Each path below is one point turned by a fixed rotation once a step. After each direction that follows a path, write how fast that rotation turns it, in degrees each step (0 if it stays still).
Each turn is a multiple of 5 degrees from 10 to 175, or 0.
Each row of a path follows its step; steps can be skipped.
Path 1:
step 0: [ 49  24  12   1   1  -5 -30   0   9  10 -21  43   7 -50 -40 -49  -4 -23
  24 -19   8 -34 -19  43 -14  29   0  29  -5  -4 -14 -43  -2 -31 -23  -3]
step 1: [  7  20 -12  35  12  42  34 -33  -8 -33  37  23  25   8  -9 -43  13  12
  13 -34 -43   4 -15  21   8  -5 -15  59  -7  -5   0  -5  17  51 -28 -10]
step 2: [  1   4   3  15  58  16 -12   0  17  -1  35 -32  72 -13   7   8   7  19
 -36  -5 -28  39 -10 -20  16  -8   4  28  33 -30  24  -5  18 -47  21 -12]
step 3: [ 26  31 -48  48  49  -6 -25  -5 -18  31   3   4  16 -16  -7  -5 -17  20
  -2  36  18 -29   9 -20 -30  17  30 -27  -2 -45 -19   8 -33 -25 -14 -38]
step 4: [  9 -32  -1  46   9   2  18 -24 -24  10   3  13 -24 -30 -44   5  31 -48
 -20   0  18  14 -48  26 -17  38 -16  15 -32 -29 -42  17  -5  17   0 -30]
step 6: [ 35 -16 -46 -22  28  49  31 -11 -38  23  -2  -6  15   7  11 -32  34  54
 -20 -24  15   4  -9 -22  15 -13  12 -22   2 -26  28   0   7 -31 -38  26]
step 7: [ 25  -1  29 -16  45  39 -53  -3 -14  23  -3 -16 -13   4 -27  -3 -12  24
   8  -3 -27 -21 -17  13   0  36 -50 -16 -11 -43 -34  39   8 -43  -7   2]
step 9: [ 36  -8  -8   2  19  29  33 -27  -9  23 -37  13   0 -29  20  -3   4 -16
 -25 -21 -53  12 -53   0  10 -14  57  22  -8  23  20 -16  12 -11  48 -18]
step 10: [ 43  -3   4 -19  44   1  -8  -2 -56  17 -53   2  38  -1 -17 -34  -9  30
  31  31 -14  33  17  11   3 -36   4  16  24 -20  13  34   1  22   1 -30]
step 11: [ -4  -7 -52  -8   7   4 -23  36 -17 -25  -3  -9  22 -29 -46 -33  -3   2
  -2   2  -7  32 -59   2  -8  38 -34  -2  28   1  -4  34 -51 -11 -31   8]
Speeds:
[ -6   0   8   5  -3   4   2  11 -10   1   5  -6  -3  -6 -15   3 -12  -9
  11   2   0  -8   7  -4  10  21   0 -16   1  -9   1   2 -25 -14  -4  -4]	90
[ -1   3  -6   5   5   0   8  -7   7  10   5   4 -13   9   9  11  -8 -14
  12  22  12  -3 -13  13 -12   1   0  10  -4   1   1   0  -3 -17   8   4]	80
[ -5   0 -10  21   3   9  10  -6  -2  14  -3   6 -21  14  -2  -5   0   1
  -8 -13 -11  -5  -8 -11   9   9  -3   0  -8  10  10  13   1   7  -1  -1]	135
[ 15   5  -7  10  -4  -2  -5  -3   2  -5  -1  -6  15  10  -9 -11 -23   0
   4   7  -8  14   0   0   6   9   1  15   5  19   0 -11  -5   2   8 -10]	40
Path 2:
step 1: [-23  33   6 -11 -27  20  -3 -26  -4  40  -3 -15 -14 -47  39  -2  49   8
  38 -28  14  18 -44  18 -52   4   3  -7  33  -1 -58   0  -3  48 -11 -20]
step 2: [-23  30   5 -12  -3 -14  27  55  63  15 -19  48 -23 -10  17   2 -44 -25
 -16  58  -4  27 -13   3 -31 -28   8 -15 -31  38  19 -20  -1   3 -30 -16]
step 3: [-13  47  55  10  19 -17   1  -1  20  -1  14   2   0   9  25  23  53   8
   1 -29  43   6   8   7 -24 -24 -53  22  -7 -44 -46 -55   4 -15  -4  38]
step 4: [  4  24   5  45 -40  22  46  45   8  42 -39  12 -15  -7 -12  47   4  17
 -37  11 -26   2 -69  14  18  30  -3 -24   3  -3  -8  23  12   9 -40  17]
step 5: [-38  53   5  -7  36  32 -30  -4  30   6  63  23 -13  36  -3  48   4  29
  -7 -12 -29 -16  10   1 -29 -36 -50  -9 -25  -8  26   0 -19  22  -2 -33]
step 6: [ 56  15  31 -48   6 -17  30 -31  48  29 -54 -17   3  12  -5  30   8  15
  38   2 -15   9 -29   6  41  12 -13 -22 -11 -27 -37  -2 -38  23 -34   7]
step 7: [-23   6  36   1 -51  30 -32  27  19  30  21 -25 -34 -30  44  44 -19   1
  -9  11 -25 -42   3  18 -42  12  27  -6 -15 -11  28 -24 -40  37  24  14]
step 9: [-11  10  30  -1 -51 -20  25  12  -5  -5   7  -7 -34  -1   8  28  64 -14
  63  24  25 -45 -31 -10 -36  25 -28  26  -3  15  -3   6  -1  55 -23   6]
step 10: [-31  20  51  30  15 -32   1   7   3  65 -10  57   2  22  16  -6 -14  -5
 -55  35   6  17   7  -5  -8   4  26 -30 -21 -24   1   4  -5  45 -12 -49]
step 11: [  7  50  24 -18 -38  10 -43 -34  31  42  10   7 -44  10 -17  -4  60   7
  38  20   1  20   1  -2 -25 -10 -50 -23  -4  -1 -19 -18  35 -42  -7  20]
Speeds:
[ -2  -6   2   5   2  23   9  -2   3  -4  10  -3  -1  -9   7   7  -4   6
   4  -4   4   8   0 -16   1  10  -2   3   9 -16  16   7  25   1 -11   5]	90
[ -8   7 -21 -12   1  -2  10  16   9  -5   4  -2  21 -18   8   2   4   7
 -10  -4   8   7  -6   3   2  -7  -8  -9  15   4  -6  -9  -1  -3   3  -1]	20
[ 14  -6  -1 -23 -15   6   7 -12   5 -13  10   1   8   6   0   4 -12   1
  -2  -5  -5  -8   6  18  -7  12   9  -1   7  -9   4   4 -10  12   6  -3]	45
[ -2   3  -8  10  -3   2   8   6   5   1  -8  -3  -4  -4  -6   0  11 -21
   5 -16  -5   0  23   4   4  10   2   2   7  -7   9  -6  -9 -12  -6 -21]	0
[ 13  15   4  13 -11   2  -4   5   8 -22  -1   1  -1 -11  -2  -2   2  10
 -11   4   2  -5   0 -12   4  -2  11   1 -13  12  16  -8  -1  12   6 -11]	145
